In the rows, 128 means zero.
Rows swapped in pairs by one turn or mirror: which row each one swaps with
The rows were stretched afterwards, more along some directions than others.
q_560: [107 112 129 112 132 136  99 126 112 144 123 101 138 102 125 125]
q_480: [113 147 106 138 145 143 139 156 116 123 139 134 117 139  83  89]
q_173: [129 134 136 115 129 136  89 124 111 127 137 103 131 163 123 108]
q_843: [137 109 148 169 131  94 121 108 124 138 144 154  89 118 122 116]
q_140: [132 126 123 119 124 131 186 127 120 122 127 150 115 123 149 145]
q_940: [125 143 135 156 146 133 132 153 139 115  86 106 142 111 106 109]
q_235: [119 121 108 142 137 126 107 142 130 120 131 132 125 124  77 120]
q_708: [139 139 131 205 146 132 152 118 130 123 113 166 112 135  81  81]
q_506: [122 115 113  80 117 125 107 130 131 123 149 139 146 134 127 166]
q_640: [126 133 138 129 128 144  89 128 113 124 133  98 135 169 125  97]
q_775: [129 111 132 176 147 126 168 134 122 128 105 138 103 110 102 101]
q_435: [122 123 121 116 125 154 148 102 133 128 122 149 149 130 136 167]
q_740: [144 138 143 145 126 130 138 122 129 128 128 168 107 150 129 122]
q_703: [133 150 124 129 128 138 105 126 156 114 123 138 153 173 118 128]
q_745: [141 146 124 123 118 145 147 138 119 127 124 140 143 138 118 138]
q_243: [142 128 145 191 134 108 144 107 126 130 134 163  79 142 121  88]
q_517: [123 111 128  90 122 127 173 120 120 131 131 146 133 101 167 175]
q_184: [123 132 114 141 121 128 127 127 123 152 153 148 115 124  95 137]
q_257: [138 138 129 196 141 139 125 133 120 121 117 140 113 150  62  70]
q_131: [122 134 122 132 120 118 125 119 130 144 152 149 122 122 112 147]
q_726: [106 122  98 115 130 144 145 160 108 125 129 120 142 125 122 132]
q_375: [128 158 116 126 126 167 152 147 115 128 121 145 140 144  98 113]
q_264: [121 122 124 107 123 138 141 108 132 126 125 136 151 116 138 176]
q_213: [145 147 141 159 134 116 111 133 162 102 111 146 139 163 114 119]
q_565: [140 121 143 191 131 108 144 106 123 134 136 164  80 135 122  95]
q_246: [141 126 142 194 135 112 138 116 126 131 128 166  81 136 109  91]
q_47: [131 120 121 115 119 132 188 123 120 126 132 156 118 122 156 155]
q_10: [110 129 123  81 115 155 105 124 123 139 129 109 164 143 156 148]
q_695: [133 126 126 129 130 146 178 131 120 125 114 150 119 128 131 139]
q_346: [127 129 129 128 125 110 119 111 132 145 152 157 115 121 122 151]
q_374: [111 121 120 102 139 115 142 131 115 129 145 125 123 101 127 136]
q_483: [140 129 141 202 141 119 144 117 126 136 127 167  79 144  96  80]
q_795: [120 117 133 163 125 127  90 117 120 133 139 125 130 175 140  94]
q_767: [129 124 146  95 121 110  89 111 116 129 155 117 127 138 152 143]
q_393: [129 116 125 123 124 135 183 127 124 126 120 147 123 126 152 145]
q_95: [120 145 118 144 145 146 117 151 134 120  98 104 143 117  86 112]
q_389: [115 145 109 127 149 141 141 145 114 124 133 135 117 131  87  98]
q_987: [121 109 127  99 127 130 144 108 129 131 124 129 147 104 148 181]

q_483 pairs with q_695
q_257 pairs with q_375
q_235 pairs with q_10

